Small tables with named rows and columns. After each table, cells are looked up by row and column.

Table kedub
|  | nat | lapug | diton | rubag | zubira | luf | pef | sez | zag |
|---|---|---|---|---|---|---|---|---|---|
| vil | 192 | 88 | 50 | 188 | 52 | 48 | 93 | 189 | 68 |
| lerefa | 114 | 189 | 116 | 61 | 163 | 127 | 191 | 56 | 99 |
| tufare | 53 | 181 | 174 | 47 | 179 | 187 | 123 | 51 | 170 |
| mam | 48 | 47 | 189 | 149 | 170 | 191 | 53 | 167 | 172 |

diton of mam: 189
zag of tufare: 170
luf of vil: 48
zag of mam: 172
diton of tufare: 174
zubira of tufare: 179
luf of mam: 191
lapug of lerefa: 189
lapug of vil: 88
zubira of vil: 52
lapug of tufare: 181
sez of lerefa: 56
nat of lerefa: 114
pef of mam: 53
rubag of lerefa: 61
zubira of lerefa: 163
zag of vil: 68
diton of lerefa: 116

Table nenop
         dipopin  vizat    dize  vefeli    vab  mozed     lon  pamik     kub     rer
ravemu     0.475  0.330   0.167   0.468  0.658  0.373   0.109  0.537   0.046  -0.013
kar        0.537  0.498   0.491   0.527  0.541  0.518   0.520  0.488   0.507   0.487
pep        0.482  0.348   0.249   0.464  0.617  0.422   0.206  0.513   0.232   0.242
mag        0.516  0.485   0.391   0.538  0.585  0.467   0.389  0.575   0.408   0.364
zoz        0.398  0.168   0.026   0.509  0.802  0.230  -0.266  0.734  -0.080  -0.247
liv        0.520  0.370   0.242   0.412  0.536  0.434   0.406  0.342   0.231   0.212
mafu       0.457  0.210   0.061   0.463  0.688  0.280   0.073  0.566  -0.052  -0.219
nudosu     0.503  0.437   0.342   0.516  0.616  0.466   0.351  0.562   0.328   0.301
tuzelak    0.513  0.451   0.418   0.490  0.546  0.486   0.463  0.451   0.448   0.429
vikoful    0.532  0.496   0.488   0.510  0.532  0.516   0.509  0.481   0.500   0.499
sut        0.373  0.078  -0.250   0.515  0.946  0.096  -0.472  0.910  -0.121  -0.681

zoz, lon: -0.266
vikoful, kub: 0.500
mag, pamik: 0.575
kar, kub: 0.507
mafu, vab: 0.688
sut, lon: -0.472
mag, vefeli: 0.538
pep, pamik: 0.513
pep, dize: 0.249
liv, lon: 0.406
mag, dipopin: 0.516

Table los
         gafega  nodu
suneku      792   815
topeg      -692  -652
gunes       152   -27
pof         784   742
giz        -683  -669
babogit     233   278
kaz        -551  -617

nodu of topeg is -652
gafega of babogit is 233
nodu of gunes is -27
nodu of suneku is 815
gafega of kaz is -551
gafega of topeg is -692
gafega of giz is -683
nodu of pof is 742
nodu of kaz is -617
nodu of babogit is 278
gafega of pof is 784
gafega of suneku is 792
nodu of giz is -669
gafega of gunes is 152
Row with the largest nodu: suneku

laz.tsv
	vulum	bafit	rumazo	pegizo	retazo	rololeb	piv
kunusa	198	186	58	182	197	185	174
mizi	84	60	52	195	101	51	196
fupame	192	134	117	61	194	189	51
tenarat	48	194	191	194	56	163	195
rap	151	54	53	192	188	51	193
gakot	190	53	54	51	196	55	51
kidol	190	181	193	183	192	193	175
fevuz	127	66	53	50	175	54	56
lezamum	155	197	196	51	101	194	59
nimo	198	100	57	182	198	170	161
gumopug	170	57	51	190	198	53	178
dubaso	56	52	187	142	49	61	127

What is the rololeb of gakot in laz? 55
What is the vulum of lezamum in laz? 155
What is the retazo of gakot in laz? 196
What is the rololeb of lezamum in laz? 194
What is the vulum of rap in laz? 151
What is the retazo of tenarat in laz? 56
What is the retazo of fevuz in laz? 175
What is the rololeb of fevuz in laz? 54
What is the piv of dubaso in laz? 127

raz =
	vimatep	nal
vimubo	-830	-953
vuk	681	-751
memog	66	-120

vimubo, vimatep: -830
memog, nal: -120
vimubo, nal: -953
vuk, nal: -751
vuk, vimatep: 681
memog, vimatep: 66

piritu
           roz   larob
zokas   70.285  11.807
pozog   12.445  70.060
muz     70.955   9.221
gatufu  67.188  17.532
lis      8.423  74.031
gesib   50.443  30.813
rut     11.366  69.704
tugifa  10.115  73.107
lufo     5.783  75.703
fav     67.943  17.548

What is the roz of lis in piritu?
8.423
What is the roz of zokas in piritu?
70.285
What is the roz of lufo in piritu?
5.783
What is the roz of muz in piritu?
70.955
What is the larob of gesib in piritu?
30.813
What is the larob of zokas in piritu?
11.807
What is the larob of lufo in piritu?
75.703
What is the larob of pozog in piritu?
70.060
What is the larob of tugifa in piritu?
73.107
What is the larob of muz in piritu?
9.221
What is the roz of rut in piritu?
11.366
What is the roz of fav in piritu?
67.943
What is the roz of gatufu in piritu?
67.188
What is the larob of fav in piritu?
17.548
Row with the largest roz: muz

kivut.csv
,zosarar,dodogi,mamema,fen,lib
vazur,21,119,88,109,58
pera,33,109,151,65,77
piza,137,159,109,102,32
vunun,131,197,116,103,75
mup,107,165,153,163,107
lufoza,60,104,146,71,89
defut,46,106,154,67,82
sula,101,117,141,153,108
tuke,25,112,139,72,70
dunip,78,118,76,125,20
vaki,20,120,86,111,57
guf,63,105,145,73,89

zosarar of lufoza: 60
lib of sula: 108
dodogi of dunip: 118
lib of dunip: 20
zosarar of vunun: 131
fen of tuke: 72
Which row has the largest dodogi? vunun

ruk:
         ribora  dob  velofo
padamev     2.2  2.4     4.3
bop         3.0  5.3     4.8
narez       2.8  3.8     4.6
votado      4.5  6.7     3.9
dero        4.0  6.6     3.9
taveg       4.3  3.8     4.4
veb         2.1  4.2     3.9
boba        5.1  4.6     2.2
nafan       6.3  2.8     4.7
senik       7.8  5.6     4.5
kad         4.8  6.6     6.1
definus     6.8  3.1     4.3
tarogup     2.6  2.4     4.3
zemados     4.2  4.4     3.7

What is the velofo of bop in ruk? 4.8
What is the dob of padamev in ruk? 2.4
What is the velofo of boba in ruk? 2.2
What is the ribora of padamev in ruk? 2.2
What is the ribora of boba in ruk? 5.1
What is the ribora of tarogup in ruk? 2.6
What is the velofo of definus in ruk? 4.3
What is the ribora of veb in ruk? 2.1
What is the velofo of nafan in ruk? 4.7
What is the dob of votado in ruk? 6.7
What is the ribora of kad in ruk? 4.8
Which row has the largest ribora? senik

menuvit.csv
,kekebup,poseto,lon,rasi,givit,bokebir,lovegu,kiba,dig
zitig,94,162,209,9,10,233,204,0,87
rorad,131,165,120,76,73,129,118,85,131
kag,148,175,33,139,140,51,36,155,163
falipe,132,171,89,97,98,108,91,106,139
ked,134,175,64,114,119,90,69,124,146
dasep,146,179,19,148,153,45,24,163,164
bemub,130,168,99,92,91,115,97,100,136
lam,114,165,153,50,50,172,151,51,112
fip,151,167,64,118,113,66,65,138,158
totegik,103,168,155,48,52,186,152,42,105
taz,122,164,147,55,53,158,146,61,119
rulo,144,171,59,120,120,72,61,136,154
ziroru,105,158,215,5,1,224,212,4,92
fik,104,169,157,45,50,188,159,41,105

lon of lam is 153
lon of fip is 64
kiba of zitig is 0
poseto of rorad is 165
kiba of rulo is 136
lovegu of rulo is 61
lovegu of ziroru is 212
givit of bemub is 91
lon of falipe is 89
givit of falipe is 98
poseto of lam is 165
lovegu of dasep is 24
givit of taz is 53
Which row has the largest bokebir? zitig

dizasep:
         kuvuk  tunemol  kelipum  volam  kigate
gefun      119      163       57    133     151
fibasu     114      165       48    127     167
vel        106      158      148    202     108
sof        118      163       58    135     154
vuboseg    117      163       53    127     153
timeriz    104      159      152    205     107
vem        113      165       50    130     169

What is the volam of vel in dizasep?
202
What is the kelipum of vuboseg in dizasep?
53
What is the volam of vuboseg in dizasep?
127
What is the tunemol of sof in dizasep?
163
What is the kigate of vel in dizasep?
108
What is the volam of vem in dizasep?
130
What is the kuvuk of vuboseg in dizasep?
117
What is the kigate of timeriz in dizasep?
107
What is the kelipum of fibasu in dizasep?
48
What is the kigate of vem in dizasep?
169
What is the kelipum of vel in dizasep?
148
What is the kuvuk of sof in dizasep?
118
What is the kuvuk of vel in dizasep?
106
What is the kelipum of vem in dizasep?
50
What is the volam of timeriz in dizasep?
205
Which row has the largest kigate? vem

mup.csv
,basez,zavi,fosonod,puvudu,damo,seg,kida,tukibo
keb,5.977,5.435,5.982,3.350,8.284,5.221,1.386,3.664
fevut,5.998,5.199,5.005,3.529,5.122,4.917,1.461,3.538
semado,4.429,4.238,5.478,5.323,4.356,6.087,2.826,5.531
nurupaf,7.592,3.117,4.845,5.446,4.014,3.842,5.486,5.818
kov,6.087,4.077,6.087,4.767,4.161,4.255,4.625,6.125
zed,4.835,5.838,7.193,4.868,6.652,3.894,7.206,5.766
seliv,5.089,4.913,5.084,5.849,4.936,4.787,7.346,6.618
bevage,3.201,5.870,3.175,4.826,3.609,7.329,3.328,6.111
fotuzab,3.787,4.805,6.066,5.547,3.668,4.821,7.375,6.723
vez,4.154,6.264,4.242,4.322,5.131,5.505,4.005,4.363
rolon,5.702,4.382,5.662,6.524,6.147,4.613,6.274,5.797

basez of keb = 5.977
kida of rolon = 6.274
tukibo of fevut = 3.538
zavi of zed = 5.838
damo of bevage = 3.609
damo of vez = 5.131
kida of bevage = 3.328
zavi of kov = 4.077
puvudu of fevut = 3.529
fosonod of nurupaf = 4.845
basez of vez = 4.154
kida of seliv = 7.346
fosonod of zed = 7.193
basez of zed = 4.835
zavi of rolon = 4.382
basez of bevage = 3.201
seg of fotuzab = 4.821
fosonod of semado = 5.478
tukibo of keb = 3.664

